Each row of R is roughly a mix of the hidden directions of one of a few groups; one row fits no group.
R, 176 rows:
[[  3   9 -41 -12  10  -7  -9  30  16  11]
 [-30 -41   7   7  -2 -24  -9   7  -3  -4]
 [ 13 -28 -35   7  -9  21 -18 -13 -13  -5]
 [ -2 -15 -22 -18 -41  -3  -4 -16  17  -6]
 [-14 -22  18  14 -14  19   0 -11  12  38]
 [ 16  34 -15 -22  -3  -6 -16  -2 -30  13]
 [ -2  40 -10  25   2  -7  26  14 -11   5]
 [ -7  -2  -9   3   5 -39 -32 -14  21  10]
 [ 10   1  38   1  18  -7  -4   1 -24  30]
 [  2  26  -9  20  34  11  22 -10  -1 -20]
 [ 23  11 -29 -22  -2  10  35   6   3  -8]
 [-23   3  38  18  -9 -19  10  14 -13  14]
 [-17 -15 -17   0 -31  18 -11 -16  20 -24]
 [-33  23  -3  11 -12  -3   3 -14  22 -29]
 [ 19   6   1  -7 -30   5  27 -33  -6 -14]
 [ 24  -6 -11 -20 -32 -17  19 -14  19   5]
 [ -5  -4  24   2  40  -5  -9  15 -26  15]
 [ -6 -11  16  -2  47  -8   7 -20  12 -11]
 [ -1 -23 -31  16  24  -2  -1 -33   1   1]
 [-21   8  -5   7  24  -4  -7  31 -31  16]
 [-33 -28  10 -11   1  30   3  -5 -15  12]
 [ 27   2   8  29  37  -9  -7  -3 -17   0]
 [-26 -14   7 -29   3  -8  -4  -2  29  26]
 [-14   5 -19 -12  16  42   3 -17 -13 -13]
 [ 15 -30  -7 -17 -25   8 -15 -21  15  17]
 [ 26   8 -21 -24 -29 -22  13  -3  -3  11]
 [-18  -4 -22  10 -26 -24 -17  -4  27 -15]
 [-21   4 -18  16 -13 -11 -11 -39  20  -7]
 [  0 -35   9  15   3   1  -1  39   4 -18]
 [ -7  31   4   4  18  31 -20  25  -1  -2]
 [ 25  -3 -18  14 -21 -18  -9  -3  29 -23]
 [ 14 -11  39  11 -20 -11  -4   0 -17  25]
 [-21  34  14  19 -24   1  13  15 -12  12]
 [-34 -21  -7  -5  -7  25  -4   9  30  -7]
 [-16 -35 -10  -9  -9  14 -13  27   4  23]
 [ 15   2 -17  -7 -10  18  30 -36  -6  14]
 [ 22  34  20   4   0  -4 -23 -11  -6 -26]
 [-17 -40  17  -9 -24 -11  16 -10  -5   0]
 [ 21   3 -30 -30  19  23  -6 -12  -1  -9]
 [-18 -24   5 -20  13 -14 -21  13 -24  22]
 [ -2  13  12  30  14  13  35  -6  -3  23]
 [  7 -25   1  33 -12   9   0  27  25  -8]
 [ 29 -27 -32   4  -7   3   4  -3  18  21]
 [ 19  14  34   0  -8  15   7   1 -26  27]
 [ 24  22  -9 -16 -23 -24 -13   4 -19  19]
 [  9   8  -4  13  -7  28   9 -39  -5  23]
 [ 14  26  37  -3  12  -6  -7  -3 -12  28]
 [  0   8   6   1   8  29  -6 -35   9  32]
 [ -9  11  -1  -9 -21 -27 -18  29  25 -14]
 [  6  -3 -16  27 -13  -3   9  14  34 -27]
 [  1  14  -1  22  -6  15  23 -37  -6 -23]
 [  2 -32  -2 -32  -1  30  -8  -3 -10 -16]
 [-17 -12 -11   2 -24   4  20   8  42   5]
 [-18 -31  -9  15  -5  -1 -15  25  16  26]
 [ -7 -40  16  -9   2 -21 -14 -24 -14   2]
 [  9  11  -6 -20 -13 -23 -21  33  23  -4]
 [ 30 -27  16   0  17 -22  15 -13  11 -15]
 [ 21   4 -32   0 -33  20  11  10   8 -11]
 [  4  29  -7 -28  11  -3  -2 -17 -35  -8]
 [-10  15  20   9  24  33 -28   7   4 -10]
 [ 18 -21  32  26  -5  -5   8 -11 -15 -22]
 [  3 -53   7   0  -7  18   6  -9  -2   6]
 [ -6  23   1  -4  48  -3 -18  11  -8  -2]
 [  9  17 -36  26   9   7   6  -3  20 -21]
 [  4  21 -14 -10 -13  41   2 -15 -11 -23]
 [-31  10  25  25 -15 -12  -6  -7   8 -25]
 [ 13  37 -10   4  34  -4  -4  20  12   0]
 [ 12  28 -10 -35 -12 -19 -16  14 -13   8]
 [ -4 -16  -5  17 -18   6  18 -29  26 -25]
 [ -6  52 -22   2   4   1  -2   4 -10  -4]
 [-18 -13   1  13  36 -19  11 -19  24   9]
 [  9  38 -22   7  11 -12  -5   0  27 -18]
 [  3 -32  19  29  19 -18  -8  15   6  14]
 [  0   1  -3 -33  24  -8  -5  12  24 -30]
 [-33 -18 -15  28  12 -10  19   4 -18  -4]
 [ 22 -32  24   7   2 -26  16   9  13  -6]
 [ -2 -19  19 -22  31  14 -16  12 -19 -15]
 [ 30  -4  27   5  23 -23  -6   6  -6 -24]
 [  7  21 -21  17 -15  12   2 -42   9   3]
 [-30  10  -1 -13   5  17  15   9  13 -38]
 [  2 -53   1  14  -4   6   6  12   4  13]
 [-10 -12 -10   0  17 -19  14  45  14   6]
 [ 39 -29 -11   2   4 -22  10 -10   8 -13]
 [ 16 -12 -22   6   6  24 -37  -9 -12 -18]
 [  7  15  -6 -19  26 -29 -16   0  21  23]
 [ -2  49  11  -6  20   9   7  -7  11 -12]
 [-30  10 -20 -15 -13  -4  26 -21  -1 -23]
 [-32  12 -15  -4   5  22 -13  29   2  22]
 [-23  23 -15  18  -4  31  -6  22  15 -10]
 [ 39  33   0 -14   3  -8  -2   3 -22   8]
 [ -4  -7  -9 -31  18  13 -26  26  15  16]
 [  4  27  24  15 -39  -7   2  17  -3   4]
 [  8  -6  15 -14  27 -20 -14  14 -35  13]
 [-21 -11 -25  -8  21   0   8  19 -35   1]
 [ 37  33  -6   7   4   1  19 -10 -12 -14]
 [ 34   2   5   4 -11 -14   5 -21   8 -37]
 [ 18 -14  31  13  17 -15  30 -18   3  -8]
 [  8  33 -17  16  -8 -21  -5  16  24 -19]
 [  5   4  16   6  19  -3 -10 -39 -11  31]
 [-19 -17  12   3   4   4  11  17 -15  43]
 [  1 -18   0 -36  -5   0  -6  41   6  -8]
 [ 26 -10  14 -25 -17 -23 -19 -23  -5   9]
 [ -7 -26  -2   1  -1  -6 -10  34  36   9]
 [-30  25   8 -10  14  22  12 -20 -22   5]
 [-25 -35  -4   4  -5  15   1  24  26   5]
 [  6 -14 -21 -29 -35   3  -4 -16  17  -7]
 [ -6  30  17   1 -12 -14  -7  -6   1 -42]
 [ 17  45  18  13  20   1   6 -10  -4   9]
 [-18 -38  18  12  18 -21   4 -13 -14   4]
 [ 19   4  -6 -12  26  -9  -2  31 -11  32]
 [ -2  31 -10 -30 -27 -15  -7 -20   1  -4]
 [-12  -8  24 -46   4   8  -7  -6  18   3]
 [  8  -3   4 -26  -2  37 -25  19 -14  10]
 [-24   5  -8  -9  -6  15  -4  37  25  19]
 [  4   5  15 -33 -34  19  -9  -4   0  20]
 [ 17 -36  -2  28  -4  28  -6  -8  -6  11]
 [ -8 -14   5  -7   8 -34   9  15  32 -24]
 [-27  25  29   2  23  -4   2   8 -24   7]
 [  9  15 -12  -1 -16   6 -28 -20 -24 -30]
 [  1  -8  -1  -3   6 -20  13  38  28  23]
 [-12  33  20   4  -9  22   9  17  23 -17]
 [-21 -21 -23   7  17  12  29   7  -1  24]
 [ 13  14   9   2 -25 -32  15   1 -15 -29]
 [-10 -45  -3 -21 -11  15  -5 -13 -11  14]
 [ 21 -27  27   6  22 -14   3  19  22  -1]
 [-11  13  -6 -32 -40   3   7  -1  14 -14]
 [-10  -1  -2 -30   1  33  17 -10 -26  17]
 [ 24  19  -8  -3  37   6  11 -29  -9  -4]
 [ -8   8   1 -25  43 -15 -15   5  17  -7]
 [  1  22  -8 -21 -34 -28 -13   9   0 -14]
 [ 15   8  17  12   6  -9  23 -36 -16 -22]
 [  4  14 -21 -23  -2  -6 -24  28  25  14]
 [  6 -44  -4  11 -33   3   6  -3  -4  12]
 [ -8 -14 -22 -21 -40   0  -5  -4  23   1]
 [  9  -8 -30 -26  14  31  -8 -18   2 -11]
 [ 20  -7  -7 -32 -27  -3 -20 -25   2  -8]
 [-28   9  19 -18  32 -18 -10   8  14 -14]
 [ -2 -29  -6  14  18  -2 -15  38  10  15]
 [ -2 -36 -21 -15  -5  15  -7 -31  -2  15]
 [ -9 -13 -28  26  23  -1  17   0   1 -29]
 [ 42 -14  -2   3   6   0 -30  -9   6 -20]
 [-28   2  12  17  31  23 -14  22  -4   0]
 [-27   6  20  -2  23  -5 -27  25  -5 -16]
 [ -4   2 -32  14 -38 -12  12 -16   0 -14]
 [ 16  21   7 -17 -37   0  -5   6 -30  -2]
 [  9   0 -12 -24   2   8 -21 -37  10  25]
 [  2  23 -32 -29  -1  21   9  -2  -7  19]
 [-29  10  -1 -38 -16   2  -5 -26  -4  -1]
 [ -8  -9   2 -36  11  26 -17  12  28   3]
 [ -5   2 -29 -31 -15  10 -14 -15  28  -7]
 [-29  21  13 -15  28 -11  -9  -7  19 -19]
 [  6   0  -4  25  24   7  32 -16 -12 -26]
 [-18 -37   9 -12  33  -3   3   5 -18   5]
 [-17  16  12   5 -10  -3 -15 -12   9 -46]
 [  9  -9 -14  13  32   9 -24  23  -1  26]
 [-21 -15  -6  -1  29 -18  19  23 -10 -23]
 [ -5 -27  44   1  13 -13  14   5   8  -7]
 [ 20  28  18 -14 -16  -1 -28  10  16  19]
 [-35  -4   5 -30 -15 -14 -12  24   4  -6]
 [ -4 -13 -15  33  17  -5  -4  10 -27  28]
 [ -7 -12 -35   3 -26  21 -25   4 -14   5]
 [  3 -24  -4 -29 -14  -3 -26 -25  -3 -21]
 [-17  -4  22 -29   3  24  -5  -3 -23 -25]
 [ -3  26  21 -19  38  12  10  10  -2 -10]
 [-12  27  -5  28  11   8  20  31   9   8]
 [  8  -9   1  10 -22  -4 -16 -42  -4 -25]
 [ 15  18 -14 -18  25  26   4 -31   2   7]
 [ 14  16  -2 -33  11 -16 -26  15 -11  20]
 [  0 -15  32  -4  -4 -35  15   7  -3 -26]
 [ 19  20   2  26 -11 -34  -2   0  20 -17]
 [ 24  -6  20   9  10 -27  35 -11   5  11]
 [ -9  -5 -10  21  30  -7  -8  16   7  38]
 [  8 -20   5 -14  37  24   1 -22 -16  -7]
 [-12  14 -25 -29  -2 -16 -10   7  32  13]
 [-20  28 -30  14   0  20   3  16  -9  20]
 [ 12   7   9  -3  27  32 -16 -23 -10  23]]

Which two rows in each list fit none of the groups? Every other row fits one group, some only roughly. Give them in the order they come.
- q_572: [ 27  16 -21  21   1 -11  10  33   5 -14]
- q_493: [-25 -30   8  -6 -29  14   5  19  -2 -18]
- q_377: [ 12 -22 -18 -16  21 -17 -13  34   9 -10]
- q_215: [ -9 -13 -15  38   9 -32   9  16   5  -1]
- q_894: [ 27   0  -3 -18  31   5  24  -4 -24 -15]
- q_352: [-14   2  18  20  -2   0 -31  19   3 -34]
- q_885: [ 31 -28 -36  -4  10   2  -4  13  -1   7]
- q_479: [  2 -13  22  -8  26  10 -20 -26 -21 -19]
- q_931: [  6  14 -15  20  31  14  -5 -25 -15  24]
- q_183: [-21   1  15  11  21 -12  28   2  36   0]
- q_140: [ -9  25  -7 -16  -8  33  16  -6  19 -25]

q_352, q_183
- q_177: [  7 -25  21  -9  -5 -18  11  -2 -11  40]
- q_290: [  4  27  10  16  23  31  -9   2   5 -27]
- q_535: [ 11  22  11  15  43 -13  -3 -19  -2   9]
- q_763: [ -4 -20 -13 -39  -9  32  -2 -13   3   4]
- q_559: [-12   9  37  -9  26   4   0   0 -31 -10]
- q_182: [-13   9 -20  11  31 -21  -7 -14  25 -18]
- q_453: [  5  -5  18   2   1 -26  -8  43 -10  19]
- q_981: [ 13  -3  -4  12   0  -4   4 -52  -3 -17]
- q_275: [ -2  25  -8  15  12  -2  -5 -34  15 -30]
- q_133: [  5  21  -3   1  25 -31   9 -20 -30   1]
- q_638: [ 18  18  -8 -12  -9  -3  -6 -45 -12 -16]

q_177, q_981
- q_824: [ -9 -18 -22 -14 -26   2  25 -12  26 -13]
- q_978: [  3  46 -10   6  14  24  12  -3  12  11]
- q_598: [-28  -4  30   2 -27   6   8 -12  -8 -26]
- q_979: [-10 -26  -1  -1  30  10  35  -3   4 -19]
- q_915: [ -5  -9   2  10  20 -40  15   1   0 -31]
- q_773: [-40   8  18 -15 -17 -20  18   8  -4  -8]
- q_243: [ 14  -5 -28   9  11 -22  -8 -21  21 -27]
- q_983: [  4  15  -3 -22 -28  41  12  -1   3  -7]
- q_448: [-13 -20 -11   5   9  -8   9  20  42 -19]
- q_555: [-15  10  14 -38 -35   7  -2 -10 -11   0]
- q_110: [  5 -26   5   4 -17  -5 -17  42   8  16]
- q_308: [ 15 -41  19   4 -16 -19  -2   0  -3 -22]
- q_198: [-25  16  10 -14 -37   6 -14  15   5  19]
- q_239: [  1   5   6 -14  34  13   9 -30  -5 -29]
- q_455: [ -8  14  -4 -40 -14  24  -1  16  19 -13]

q_978, q_243
- q_821: [ 10 -19  -2  20 -17 -14 -10  43   4   6]
- q_602: [ 22  22  -9  23  26 -12  10  28  -1 -12]
- q_294: [-24 -18  16 -18   8   3 -37  12   0  18]
- q_478: [  3 -21  29   4 -25   3  29 -18 -14   7]
- q_660: [ 22  -8 -13  30   0  -1   1  14  -1  40]
- q_163: [-26  -6  -7  36  14  -9  10 -23   1 -21]
- q_557: [ 17 -45  -5  -3 -10   9 -28   8   5   0]
- q_187: [-17  -2  34   9 -19   0  -5 -27 -14  23]
- q_95: [ 37  20   5 -13 -28 -13   3  -7  19  11]
- q_565: [ -8  20   4   6  12   3  30 -39 -17  -5]
- q_845: [ 15 -22  12 -25 -24  28 -15 -16  -9  -2]

q_660, q_845
- q_2: [ -4   4 -15  -1  37   5 -21  -9  -2  35]
- q_156: [ 23 -17 -25 -13  -9  -7   0  40   5  -4]
- q_278: [ 25   0 -26  33  -4 -25  -6  17  -1   6]
- q_946: [ -9 -22  16  -6 -23   6  21  11 -20  32]
- q_468: [  1 -15  16  -5   3   6  28   1 -20  41]
- q_249: [-18 -13   3 -30 -18  30  24  -6   0  12]
- q_830: [ 20  29   0  24 -11  34   9  11  -9  -6]
- q_486: [-11  14 -46  -2   7  14   2  13   2  23]
- q_549: [ 11 -30 -43 -15   0  -4 -13   0  14  -2]
- q_291: [  6   6  17 -29 -33  30  -2  -4   4 -11]

q_249, q_830
- q_268: [  0 -15 -22  31   4  37  -7   6 -16   7]
- q_128: [  6   1 -14   1  16  44 -19   5 -21  11]
- q_844: [ 24 -28 -32   4 -12 -17 -13  17   4  11]
- q_725: [-25  -4  32  12  -4  21  19 -21 -17   6]
- q_752: [-12 -11  23  29  -2   6  38   4  16  -2]
- q_867: [ -4  22   6  17   7 -25 -19   6  18 -35]
- q_309: [-27   5  24  -8  30  -9  29  -7  -6  -9]
- q_446: [ -1  18 -25  -1   9  36  12   0   6 -30]
- q_581: [  6  12  14  32 -17   7  31 -18 -17  12]
- q_166: [ -9 -25  -2 -12 -15 -18  -5  34  25  13]
- q_531: [-13 -28 -35  24  -4 -12  -1 -12  11 -16]
- q_706: [  1 -25  -4 -25   9  -6 -31  26  19  -6]
- q_288: [ 26   9  14 -26  15 -14  19 -28  -6 -13]

q_752, q_288
- q_51: [-11 -15   0  -5  43   3  29  -2  14  10]
- q_157: [ 32  -3  -8  11  10 -14 -20  32   2 -21]
- q_389: [  4   1 -10   4  37  10  27   3 -28 -15]
- q_761: [ -6 -17  23 -19 -18  13 -10 -39   7   6]
- q_172: [-14   5  -7  11   9  10 -26 -16  16 -40]
- q_502: [ 12  16 -19 -24 -27   5  12  16  29   9]
- q_310: [ 11   5  -6  -3  39  -7 -26  30   4  -8]
- q_728: [ -6   1  37   2 -14 -23   2 -16  24 -21]
- q_121: [-14  22  24  19 -26  -1  15  18  -3 -24]
- q_461: [ 21 -34 -25   8 -18  -5   7  25  -7  -6]
- q_937: [-20  12 -12  14   4  49   7   7  -5  -6]

q_728, q_937
- q_895: [ 21   2  34 -27 -20 -17 -12  15  -3   5]
- q_874: [-17  -7 -24  22  -4  10  10 -12  15  38]
- q_973: [ -1 -38 -36  19 -11  -5   2  -4   2 -11]
- q_618: [  0 -14  25  33 -28  -4  22 -14  -6   5]
- q_27: [ 19 -19   2  11   7 -30   3  35   8 -18]
- q_78: [  6 -25  -2   2  23   3  29  14 -18  29]
- q_397: [-13 -14  32 -14  -3  14  18 -21 -29  -8]
- q_185: [ 10  -7  -6  45  -6 -10  16   3 -10 -26]
- q_82: [  0 -35 -11  19   2  12  25  18 -23  -6]
- q_954: [ -2  -9  27   4  -8 -20   0  44 -10  -8]
- q_380: [ 11 -22  17   0 -39  25   1 -16  -7   8]

q_78, q_380
- q_585: [ -1  36  -8  27  17  21  -7  18 -13  -9]
- q_748: [  8  22  27   5  24  16  -4  30 -19  -1]
- q_897: [ 38 -18 -21   2 -15   1 -21 -23   5  -1]
- q_192: [-35   9  12   3  34   4   8 -16  -2 -22]
- q_741: [-41  -9   8  -7  29  -1 -15   2 -21   1]
- q_264: [ 35   4 -24 -12  11  22  -1 -19  -3  22]
- q_338: [-12  -2 -16  15  26  34  -1 -24  -8  16]
- q_293: [ -9  10  14  21 -10  23  19 -32 -22   7]
- q_814: [ 24   4   0 -30  13 -18 -24  -6  19 -23]
- q_825: [  2 -37 -19  22  -2   5 -14 -10  26  12]
- q_401: [  2 -24 -15  31   1  -9   3  35 -18  -2]

q_748, q_741
- q_757: [  5  19  -7 -40  25  25   1  -7   8  -6]
- q_357: [-23  28   0 -19  21  16  18  23 -16   1]
- q_42: [ 20  -4 -24  20 -16  31  -4 -27  -3  -6]
- q_325: [-25 -29  -1 -12 -15  16  -8 -21 -28 -10]
- q_279: [  3  29 -20 -33 -11  13  -5  -6  23  -9]
- q_922: [  5 -24   4  32  14  20 -11  11  18  25]
- q_697: [ 27 -37  12 -13 -14   0   8  20 -11  14]
- q_480: [  2  35 -15  25  22 -12   4 -13  16 -17]
- q_267: [-26   0  27   0 -32   6  20 -19 -14  -2]
- q_375: [ -8  16  32  -6  11  -5  -6 -16 -13 -38]

q_357, q_42
- q_735: [-17  13 -26  -3   6  -3  -4 -16  34 -27]
- q_541: [  9 -29  -6 -18  -5 -37   5  12  15 -18]
- q_562: [ 24 -35 -13 -10   1 -12 -11  29  -6  15]
- q_316: [-12  -6  -3  20  34  22  20   3   8  27]
- q_628: [ 13   9 -19  17 -17 -27   4  26 -24 -14]
- q_886: [-17  21  16   2 -44   4  -9   6 -17   3]
- q_798: [ -7  21 -27 -16  -1  19   8  -2  25 -30]
- q_693: [ -4 -18  -9  10  -9  15  28  26  28  17]
- q_400: [  5  38   5 -34   1  20   4   7  16  -8]
- q_691: [ 23 -24 -23  19  32   2  10  -4 -16   3]
- q_694: [-15  18  21  -8  33 -24  21  12   2  -9]
- q_837: [-11  -6  16 -11   1 -12 -41  12 -15  26]
- q_629: [ -1 -19   6   5 -42  25  19   6 -14   3]
- q_716: [  1  -7   2  -1 -16  33  18  10 -19  35]

q_693, q_716
- q_855: [-12   7  12 -30 -14 -28 -16  12  -3 -28]
- q_972: [ -3  25 -24 -42  -9 -11  -4   3 -11 -10]
- q_511: [ -7 -23   0  32  14 -19  14  -1  32   9]
- q_739: [  6  22 -11 -10  42 -13  -5 -14 -16 -17]
- q_858: [ 12 -12  22  16   4  28 -14 -10 -15  32]
- q_111: [ -9   4   3   5  26  18  10 -46   9   5]
- q_349: [ -1 -26 -34 -26  -6  21   3   8   9 -17]
- q_603: [  6 -34  13  14   9  17  18 -15 -15 -26]
- q_191: [ -4  20 -16 -11  -7  39  -2 -28   8  13]
- q_769: [ 18 -29 -18  30  20  -1   7  -7 -19  13]
- q_50: [ 50   4   2  -4  18 -20   4   0   2 -11]
- q_41: [ 25 -20 -10  11  33   9   1 -30   4  -7]
- q_265: [ -3   6  12   3 -16 -17  17  38  31   4]
- q_73: [ 10   8 -35 -19 -34  -1  13   9  15   8]

q_603, q_265
- q_994: [  6   2   3  21  34  35  -5 -18  10  -9]
- q_347: [ -8  46   4  -7 -10  24  12  16   9   3]
- q_614: [ 32  18   7   9  25 -11 -30 -16   3  -6]
- q_884: [ -6  22 -29  -5 -33   5 -16 -15 -17 -12]
- q_683: [  2  16   8 -54   2   1  -8  -5  -8   0]
- q_834: [  1  -9  -5  38  21 -19   7  10  30  -1]
- q_726: [ 17  28  12 -14  20  18  -8  30  -5  17]
- q_14: [ -8   8   6 -26 -17  30   2 -28  23  -6]
- q_22: [ -5  -1  -2 -16  41 -29   6  -1  -8 -24]
- q_738: [ 17  32 -24  24  24  10  13   1  -7   5]
- q_709: [  2 -24   3 -23  26  16 -15 -17 -22 -19]

q_347, q_614
